In the rows, 128 means zero.
Each path below is one point turned by a fixed rotation once a step. After each direction that follows a path, write how fast that rotation turns it, in degrees per step (0 if it stays still).
Each turn is a multiple of 5 degrees from 10 to 175, or 0.
Each row of a path follows its step; steps can be skipped.
Path 1:
step 0: [127 123 129 124 134 134 129 125 131 129 127 122 130 134 140 124 119 128
 131 133 130 122 129 128 118 135 123 125 126 130 132 124 130 136 126 117
 127 127 129]
step 1: [121 123 131 121 127 119 125 134 126 120 120 129 127 123 128 126 136 124
 126 131 138 126 123 125 127 123 123 123 126 128 131 134 134 132 135 131
 126 131 129]
step 3: [128 134 129 131 134 126 135 118 122 128 123 125 134 130 131 130 136 123
 131 123 120 122 126 124 128 127 130 135 130 124 119 123 127 128 122 121
 131 131 122]
step 4: [119 138 129 132 135 124 126 126 133 121 136 128 125 129 124 131 124 128
 120 133 134 131 132 129 138 132 127 126 129 121 126 131 124 126 135 129
 133 129 122]
step 5: [128 129 125 135 124 132 123 127 122 134 130 132 119 131 121 133 125 137
 129 129 126 129 126 136 128 131 130 125 127 130 125 129 126 122 122 136
 120 134 138]
step 6: [128 126 130 123 123 134 125 125 132 136 129 125 130 129 130 125 126 133
 128 136 125 127 138 124 129 128 119 136 129 133 127 117 135 133 120 125
 127 126 126]
step 8: [141 123 120 126 124 121 131 135 129 131 124 130 126 120 128 131 123 129
 122 123 125 124 125 126 122 128 126 124 129 130 128 131 128 119 136 128
 129 123 134]
step 9: [132 132 126 127 136 132 130 128 127 127 129 122 127 123 132 122 126 125
 137 119 130 122 126 124 125 123 137 136 137 130 125 123 132 136 127 125
 128 131 127]
step 10: [119 130 128 131 135 126 123 128 117 121 134 124 134 130 131 120 128 124
 130 132 128 133 123 125 134 127 126 130 119 126 128 134 126 124 136 123
 133 124 126]
step 12: [123 127 129 129 129 131 118 120 129 135 128 132 133 123 126 132 137 132
 122 126 128 121 133 127 121 134 126 139 128 126 132 126 131 133 121 130
 125 131 126]
step 13: [123 131 133 130 117 131 137 128 130 121 127 127 130 131 135 131 129 129
 126 135 137 126 131 123 131 133 127 125 121 131 127 129 115 134 123 128
 131 130 128]
Directions:
[125 129 129 129 129 128 127 128 130 127 126 127 130 128 130 132 128 129
 131 126 126 126 126 128 128 130 126 129 127 128 127 130 128 128 128 133
 130 128 126] => 40
[127 126 129 125 127 131 124 127 129 131 127 126 128 131 127 131 128 128
 126 130 131 129 128 129 126 128 128 128 128 130 125 129 125 130 128 128
 128 127 129] => 55
[129 127 126 129 130 129 128 126 129 131 129 128 128 129 130 127 129 128
 131 129 128 126 129 124 128 127 129 130 124 126 127 128 127 133 126 126
 128 129 125] => 115
Path 2:
step 0: [125 130 122 127 125 119 121 131 124 134 133 134 117 122 128 130 120 114
 127 127 129 125 132 138 125 130 135 124 139 126 123 127 137 129 121 126
 136 126 128]
step 2: [129 130 133 126 119 130 125 132 138 129 132 123 135 135 123 134 123 121
 126 125 138 122 126 124 128 125 115 122 132 133 130 127 122 124 138 140
 129 124 123]
step 3: [128 124 127 128 126 126 131 137 120 127 123 129 123 130 126 116 123 117
 130 132 143 133 133 131 123 129 121 127 133 119 132 132 137 125 129 123
 136 122 134]
step 4: [122 129 120 133 127 131 138 132 118 137 122 127 132 125 129 133 135 136
 124 126 127 121 136 133 129 141 123 127 130 126 130 123 129 121 119 128
 136 132 123]
step 5: [131 134 140 137 123 135 126 129 124 139 129 129 120 132 125 136 121 130
 125 129 131 126 130 130 133 127 131 121 127 124 126 129 125 128 139 141
 126 133 117]
step 7: [126 127 126 134 125 118 128 123 124 129 126 117 132 129 129 133 124 130
 120 125 127 134 131 122 125 139 118 123 131 131 137 129 129 124 113 132
 129 136 137]
step 8: [127 122 126 129 126 133 134 131 136 126 132 120 117 127 124 142 122 127
 124 126 135 120 125 127 119 129 125 119 136 124 127 130 128 120 132 134
 124 126 118]
step 9: [130 121 123 132 128 127 133 135 127 130 121 136 127 137 128 113 126 126
 131 132 132 124 134 130 120 118 122 116 126 123 133 128 131 132 134 125
 129 135 123]
step 10: [131 127 126 131 112 133 132 125 127 134 120 121 133 130 138 126 128 133
 123 130 122 130 135 128 133 129 117 130 127 131 128 126 127 124 121 133
 145 128 126]
step 11: [128 127 135 138 132 131 128 127 128 130 124 130 115 126 131 139 120 126
 117 122 133 135 128 134 128 131 131 128 126 120 128 141 118 121 131 132
 133 125 126]
step 13: [130 130 126 131 119 131 126 120 133 132 127 119 129 138 124 132 119 125
 122 130 124 134 133 119 126 131 123 120 124 129 126 118 134 137 120 125
 132 138 129]
Directions:
[128 128 127 127 131 131 128 129 129 130 131 129 130 131 131 129 128 129
 128 131 127 127 131 127 128 127 127 125 128 129 123 128 129 130 131 129
 127 131 128] => 95
Path 3:
step 0: [123 136 137 125 117 137 125 121 124 133 130 140 130 128 123 129 131 123
 136 125 120 127 122 124 129 131 130 132 124 127 133 120 125 122 137 126
 126 135 135]
step 2: [130 126 126 123 117 125 124 130 123 129 140 134 120 131 127 119 122 124
 128 130 121 123 117 132 137 132 137 135 122 124 128 128 128 131 124 123
 130 137 135]
step 3: [122 129 130 127 123 137 131 126 129 134 128 137 139 122 126 135 127 131
 128 123 125 131 130 139 134 120 133 122 130 130 134 127 125 131 134 123
 114 137 132]
step 4: [133 123 126 129 122 135 130 133 130 126 135 136 127 134 123 128 135 124
 130 139 134 124 128 125 139 134 140 136 137 127 125 133 127 120 125 123
 127 124 134]
step 5: [126 129 126 122 120 130 138 133 126 132 139 123 133 126 135 123 120 137
 130 124 124 117 128 138 131 121 131 136 123 130 125 129 130 131 130 124
 123 136 130]
step 7: [133 125 128 126 122 132 131 122 126 132 141 126 138 129 134 131 137 128
 133 127 124 119 133 134 133 132 131 138 129 132 123 130 123 121 135 125
 125 116 127]
step 9: [133 130 122 141 121 123 122 125 120 129 129 133 134 124 137 130 135 128
 128 122 128 127 129 136 133 131 139 128 119 124 129 123 119 123 133 118
 126 129 123]
step 10: [125 121 128 126 130 136 142 123 132 129 137 125 132 119 122 136 137 121
 122 136 119 127 122 134 131 131 135 127 129 126 128 129 131 129 135 128
 131 120 125]
step 11: [134 137 125 130 115 123 130 139 118 119 130 122 134 127 129 127 123 131
 131 134 129 130 129 132 130 130 131 125 126 122 129 127 133 122 133 113
 129 122 131]
step 12: [130 129 123 139 132 125 141 125 130 128 132 134 132 118 128 135 128 127
 120 124 135 120 126 135 132 134 136 132 122 125 128 117 132 132 131 132
 126 134 123]
step 13: [123 132 119 131 118 136 129 135 124 132 137 129 135 118 118 128 138 133
 131 138 124 128 125 126 123 132 124 122 127 123 127 128 125 126 131 124
 135 120 129]
Directions:
[124 129 127 126 127 126 128 128 126 126 127 124 127 126 128 126 127 128
 127 126 129 127 129 130 131 129 127 130 128 128 133 128 130 127 126 127
 129 129 130] => 120
[128 130 128 130 130 128 128 130 127 125 128 130 130 128 129 124 130 125
 128 130 126 129 128 129 128 129 127 127 127 126 127 130 126 125 125 129
 130 129 132] => 160
Path 4:
step 0: [128 133 129 133 125 126 124 132 136 130 119 134 117 125 124 118 125 123
 129 129 142 122 130 120 122 130 141 127 124 133 123 129 128 128 124 123
 120 134 125]
step 1: [136 130 130 131 129 131 126 133 133 140 122 137 126 125 126 124 140 122
 136 134 131 132 136 119 133 132 137 123 119 135 124 128 130 134 127 123
 125 133 130]
step 2: [129 130 127 134 127 133 128 129 131 133 121 134 131 134 125 133 129 122
 137 125 134 139 140 126 135 130 136 122 122 139 132 122 125 123 126 130
 135 123 138]
step 4: [134 135 124 133 132 130 129 125 127 137 127 131 123 130 129 120 119 114
 118 129 135 124 132 127 118 128 133 119 128 136 123 129 118 130 123 123
 131 133 125]
step 5: [132 134 124 134 133 131 128 137 133 141 124 133 135 131 133 124 132 107
 128 128 130 122 133 123 124 128 134 128 126 131 124 120 131 126 128 125
 127 133 122]
step 6: [123 133 120 130 123 130 121 137 138 129 118 132 125 129 127 126 129 117
 137 127 135 122 138 122 127 133 133 128 121 132 129 119 127 118 130 133
 123 128 132]
step 8: [137 131 134 138 128 130 131 120 129 132 125 131 125 135 125 118 132 124
 130 129 135 129 134 122 128 132 139 120 118 140 129 133 127 132 122 119
 133 130 132]
step 10: [128 135 123 128 132 135 125 130 130 137 122 131 124 119 124 127 119 115
 127 125 134 134 140 127 119 125 132 126 132 137 129 122 123 118 130 132
 131 125 133]
step 11: [129 132 124 126 126 126 123 138 136 138 127 136 120 136 133 121 121 116
 127 134 123 129 132 122 117 122 132 121 128 137 124 126 122 127 126 126
 130 126 128]
step 12: [130 128 124 133 128 127 127 129 138 133 119 137 125 143 130 125 128 116
 128 123 133 121 129 121 128 130 134 125 118 131 126 125 123 125 125 116
 127 136 124]
step 13: [126 133 124 132 129 134 117 130 131 127 115 131 134 127 124 129 134 120
 130 130 136 123 133 125 130 132 140 124 117 138 126 123 134 128 124 127
 121 135 126]
Directions:
[130 129 129 128 128 128 129 127 125 128 127 129 131 126 127 128 128 129
 127 126 129 126 128 123 129 129 128 131 127 128 127 126 125 132 127 125
 127 129 125] => 90
[128 128 129 129 128 127 129 132 128 130 130 129 126 125 129 132 129 127
 131 128 128 128 130 125 127 129 127 129 130 127 126 126 128 130 130 130
 127 126 131] => 80
[127 129 131 127 131 128 127 128 129 129 132 130 127 126 131 130 131 127
 128 129 130 126 128 129 131 129 127 128 126 129 129 129 128 124 125 126
 129 129 126] => 95
Path 5:
step 0: [132 120 127 124 114 129 135 130 131 134 129 132 124 126 127 126 135 130
 122 139 133 130 124 130 128 140 129 124 130 129 131 127 124 121 123 132
 128 129 137]
step 2: [131 127 126 128 132 130 137 131 123 133 128 120 116 129 140 120 127 131
 126 134 133 119 130 122 133 137 130 122 122 132 128 132 123 126 129 135
 129 135 131]
step 3: [131 130 125 130 116 124 126 132 135 129 131 137 126 124 123 120 135 134
 125 125 130 127 131 123 137 131 131 125 128 122 123 139 123 121 125 134
 130 129 119]
step 4: [123 121 133 136 124 131 140 128 122 124 124 128 126 134 121 128 127 127
 124 127 127 128 127 132 134 142 123 125 125 133 120 129 133 123 126 138
 128 134 131]
step 5: [124 126 129 129 128 122 131 123 136 135 123 124 122 134 123 125 135 133
 118 129 131 120 125 116 128 130 130 121 122 126 133 138 126 126 123 129
 135 121 134]
step 6: [131 124 122 130 123 123 129 125 121 132 126 128 133 126 128 119 136 134
 122 133 128 118 127 135 128 134 131 118 131 124 123 130 129 122 133 130
 122 141 128]
step 7: [131 136 128 128 130 124 127 130 133 121 122 133 123 135 126 131 130 133
 124 132 129 122 135 130 143 130 134 125 121 132 127 133 134 125 123 140
 130 130 133]
step 10: [124 128 138 128 122 132 124 116 122 133 125 130 131 130 126 130 134 125
 124 135 131 128 128 128 134 133 133 111 121 128 130 130 135 130 126 135
 126 132 129]
step 11: [132 133 126 129 121 129 128 127 126 125 124 118 123 122 129 122 130 140
 119 133 132 122 123 129 131 131 135 134 124 126 135 134 134 122 132 130
 135 129 138]
step 12: [140 127 131 121 123 122 137 130 130 138 130 134 131 128 132 128 135 131
 131 128 129 128 129 130 138 133 131 121 116 128 126 129 132 117 130 128
 124 129 126]
step 13: [122 127 133 129 123 132 128 129 124 131 127 124 118 119 125 127 128 137
 124 134 132 134 144 124 134 133 129 125 129 133 121 132 134 122 122 134
 130 130 133]
Directions:
[125 125 132 131 125 129 127 126 128 127 128 129 129 129 125 130 127 127
 126 126 128 128 125 128 126 129 127 127 128 126 130 127 125 127 128 129
 130 127 129] => 70
[128 129 132 128 132 128 130 127 129 127 126 128 129 130 132 130 126 128
 129 126 127 129 129 129 130 127 126 124 126 129 127 127 126 127 126 129
 127 128 130] => 135
